Here are some points, one per row:
[-31   8  -6  43  18  14 -36  48 -33 -17 -27 -75   5  29  -1  67 -48  39
  -4   0  14  18 -23 -20 -34  42 -34  13  26 -13  39 -46   3 -27  22 -17
  13   3 -31 -29  23 -16  -5  16  23 -48 -10 -30]
[ 16  20  53 -51 -17 -71   7  -6  27 -24  23  17  37 -35 -16 -29  -3 -82
  37  25  23 -76 -30 -47 -20  24  28  -2  17 -10  25 -33  17 -17  15  14
  -2 -18  22  23  -6  20  60 -84 -24   4   2  -5]
[ -2   8  53   0  32  22  12 -20  31  -6 -10  33  -7 -28  12  19  12 -51
  12 -78  -5  29  64  -9 -32 -30  20   2 -10  41  31  12   8  22  26 -14
 -63  -5  13 -43  10 -57  13 -30 -59  61  33  23]
[ 56 -40 -51 -38 -58  37  24 -29  60  47  56  51 -16 -26 -49  13 -41 -46
  16  16  -8   6   2   3 -14  16  33  78  50  56  -5 -39   2  21  18 -35
  17  12 -15   9 -17  29  25  -5 -17   5 -44   3]
[  4  57  -1 110  23 -23 -14  70  13 -37  10   1 -25   1 -20   9 -58  32
  -6 -12  26  -6  28   1  36   7   3  -1  52 -17 -51  18  58  17  -7  26
   4 -22 -21  24  12  16   1  41  40  22 -19 -17]
[-32  44   7  62 -64 -21  -4 -50 -31  11  25  14 -22  55  14  31  22  41
 -33  73 -13 -33  74   5 -19  16   7  31 -15  58  10   7  25  -9 -44   0
 -32   5 -42 -27  22  38 -22   9  33  -6  29  13]
[ 20 -25  38 -71  31 -47 -27  -7  26  44 -20   5 -26 -32 -13 -30  42  39
   7  25  35  13   4  21  -6   1  -1  32   1  -1  71  19   9  10  19 -65
 -20 -10  -5 -11  62  81   3   6 -22  25 -21 -31]
[-32 -24 -18 -22 -43   7  -7 -22  61   7 -19  -4 -21   2  42 -58 -36 -28
  29 -27  37  54   5  -7  -5 -49  44 -16   5  58  28   1 -44  18  -3 -25
  58 -35  61   6  49  63  13  -8 -25   1  -6  -4]
[-17 -23 -12 -60  46 -36  33  17  63 -30 -10  49 -62 -23 -12 -15  25  -9
  13  17 -15 -32 -17  23   5  21  10  16   9  19 -20 -64 -18  11 -23   6
  -3  -4 -22  38 -37  15 -35   7 -50 -45  68 -22]
[-22 -37 -33 -43  -3   0 -13 -20 -11 -31 -23  -3  74 -16  36 -52 120 -25
  13 -31  19  25  32 -21  25 -17  16  19 -43 -12 -26 -51  42  63  -5 -33
 -13  15   2  34 -17 -35  21 -44   7 -12  -6 -33]
[-41   1  12 -17  12  52  35  -5  21 -32  -7 -26 -21 -42   3 -19  90  27
  13 -32   2   7 -11  15 -34 -12 -11 -77 -13  17 -87  -5   9  -3 -14 -23
  -1  48  14 -64 -16  69  78 -39  13   2  -7  19]
[ 20 -17 -12  39 -13 -16 -24 -13  -3 -24 -17  14 -25  10 -12 -14  28 -81
 -48  18  -9 -63 -58 -21  42  -1   0  75  -8  -7 -36  38 -38  -1  40 -40
  19   0   6 -10  51 -17  -9  10   1  36  78   4]
[-63 -40 -56  36   3  51  15   8  25  -4  -9  16   9  45 -14  79   0 -79
   6  42  19 -14 -56  64  43  -1  -1 -35  31  -6  48  43   7  -4  -3  -2
 -29  36  -9  -2   4  37 -84 -57  23  29   2  -4]
[ 68   7  -8 -16   7   5  10 -48  18 -17 -25  12 -55  22  27 -35 -46 -81
 -62 -13 -23  27  -7 -38   2   4 -14  -2  23 -38  50 -17 -32  25 -22   4
 -52  25 -15  -8 -34  42 -42 -25 -15  33 -12 -13]
[  2 -31  12  27   5  -5 -37  47 -39  35  -3  -2  16  36  52  20 -84  67
  11 -33 -38 -12  40 -49 -27  18 -15  14  14 -51 -49  71 -21   6   4  90
  20  10 -27  44 -31  10  30  24 -16 -16  -4  17]
[ 70  50 -63 -15  26   5 -42 -59 -48  33 -14 -52  18 -41   8 -25   6  63
  34  14 -36  27 -11  16  -3   6 -12 -45  32  21  36  33  23 -33  26  35
  -4 -40 -20  19 -26 -36  16  26  28 -69  40  23]
[-27  22   1 -29   8 -27  15 -33 -31 -43   0 -37 -54  13 -26  68 -29 -51
  -5  37  23  15 -23  36  -2  15 -16  29 -17 -31 -69  35 -20  36 -12  -1
  -7 -11  -7  38  12  19 -28  39  64  15 -19  48]
[-99  16 -31  -1 -36  -7 -18 -15  21   7   8  -1 -27  32  -5  36 -36  23
 -33 -50 -28 -36 -83 -20  21  -2 -48  11 -23  22  34  25  33  22  28  27
 -31  20  -1  52 -21 -41 -35  59  35  48 -27 -20]
[-43  -4 -21  48  29 -28 -44  -4 -30 -21 -27  99  51 -61  -8  -4  31  57
  -2  22   4  29  -6  41   0 -48 -28   3 -44  15 -63 -53 -72  -3  17  -8
  13  16  11 -26 -28 -43  -4 -59 -40  29 -28   0]
[ 14  29  10 -29 -13 -15  49  31 -41  22  -1 -38  38 100 -35  -9  40 116
 -14   0   8  21   6 -22  22 -10 -21  15  62 -33  30  25 -16 -26 -42  52
  -7 -28  23 -17   0 -26  48 -11 -12  -3 -10   6]
[ 95  -2  30  39 -10 -22   4  42  52  31 -15 -91  36  46  16  16 -22  77
 -16   8 -22 -11  50  15  12  28  45 -73 -18  38 -36  -6   3 -18  64  10
 -10 -13  29   5  -9 -57 -14  29   0 -38 -19  14]
[ 13  52  21 -24  20 -12  24   9 -30  64   0  29  66 -15 -12 -43  14 -70
  22 -64  -4  -3 -35  31 -28 -37  19  16 -45   0 -22 -40 -10  11 -47  14
  45  -4  -4  19  17  35 -30 -18  -7 -31 -29  19]
[ 49   4 -22  -5 -52  23 -19  44  -7   3   4 -13  -5 -23  16  62 -18 -18
  -2  -2  34 -37  29  -8   8  10 -57 -63 -22 -49  31  -7  -2 -22 -33  49
  32 -18  -8 -24  44 -57  17  85   7 -29 -33  30]
[ 27 -33  45  -5  14  53  17 -55  -3  -4  42 -78  50 -25  -7 -64 -42 120
  34  -7 -30   9   5 -38   4  -7  11 -31 -10 -62  21  21   1 -59 -11  20
 -29   4  25   2  55 -73 -46  14 -40 -57   1  -8]
[-52  -6  13   1  59  36  56  51 -81 -16  35  21 -23 -55  12  15  27   1
 -26  49 -47  56  45   4  20 -20   7 -19 -77  20  19  19  12 -12 -16 -16
  88  16  22  -1 -35 -24  73 -57  21  31  15 -36]
[  7 -35  40  21 -24  24 -19  20 -25   5  24  58 -13  31 -10 -40   5 -82
   2   3  32 -13 -24  24 -16  27  16   9  24 -37 -11  -4  21 -26   1 -68
  -6   0  -2 -50 -83  10 -45  70  31  12  24   3]
Along one direction, these points spread out more than along any other. Take the direction at right angles to it along which they spread out most. Go by this last direction. For each point below, how far along it does it lie, from 0 to 99? The average is 50, and the first point in the table lies past the average. One standard deviation of the points above along it is 16.
[-52  -6  13   1  59  36  56  51 -81 -16  35  21 -23 -55  12  15  27   1
 -26  49 -47  56  45   4  20 -20   7 -19 -77  20  19  19  12 -12 -16 -16
  88  16  22  -1 -35 -24  73 -57  21  31  15 -36] 30
[ 14  29  10 -29 -13 -15  49  31 -41  22  -1 -38  38 100 -35  -9  40 116
 -14   0   8  21   6 -22  22 -10 -21  15  62 -33  30  25 -16 -26 -42  52
  -7 -28  23 -17   0 -26  48 -11 -12  -3 -10   6] 40
[-27  22   1 -29   8 -27  15 -33 -31 -43   0 -37 -54  13 -26  68 -29 -51
  -5  37  23  15 -23  36  -2  15 -16  29 -17 -31 -69  35 -20  36 -12  -1
  -7 -11  -7  38  12  19 -28  39  64  15 -19  48] 74
[-63 -40 -56  36   3  51  15   8  25  -4  -9  16   9  45 -14  79   0 -79
   6  42  19 -14 -56  64  43  -1  -1 -35  31  -6  48  43   7  -4  -3  -2
 -29  36  -9  -2   4  37 -84 -57  23  29   2  -4] 77
[ 27 -33  45  -5  14  53  17 -55  -3  -4  42 -78  50 -25  -7 -64 -42 120
  34  -7 -30   9   5 -38   4  -7  11 -31 -10 -62  21  21   1 -59 -11  20
 -29   4  25   2  55 -73 -46  14 -40 -57   1  -8] 29
[ -2   8  53   0  32  22  12 -20  31  -6 -10  33  -7 -28  12  19  12 -51
  12 -78  -5  29  64  -9 -32 -30  20   2 -10  41  31  12   8  22  26 -14
 -63  -5  13 -43  10 -57  13 -30 -59  61  33  23] 38
[  2 -31  12  27   5  -5 -37  47 -39  35  -3  -2  16  36  52  20 -84  67
  11 -33 -38 -12  40 -49 -27  18 -15  14  14 -51 -49  71 -21   6   4  90
  20  10 -27  44 -31  10  30  24 -16 -16  -4  17] 55
[ 49   4 -22  -5 -52  23 -19  44  -7   3   4 -13  -5 -23  16  62 -18 -18
  -2  -2  34 -37  29  -8   8  10 -57 -63 -22 -49  31  -7  -2 -22 -33  49
  32 -18  -8 -24  44 -57  17  85   7 -29 -33  30] 58
[-41   1  12 -17  12  52  35  -5  21 -32  -7 -26 -21 -42   3 -19  90  27
  13 -32   2   7 -11  15 -34 -12 -11 -77 -13  17 -87  -5   9  -3 -14 -23
  -1  48  14 -64 -16  69  78 -39  13   2  -7  19] 27
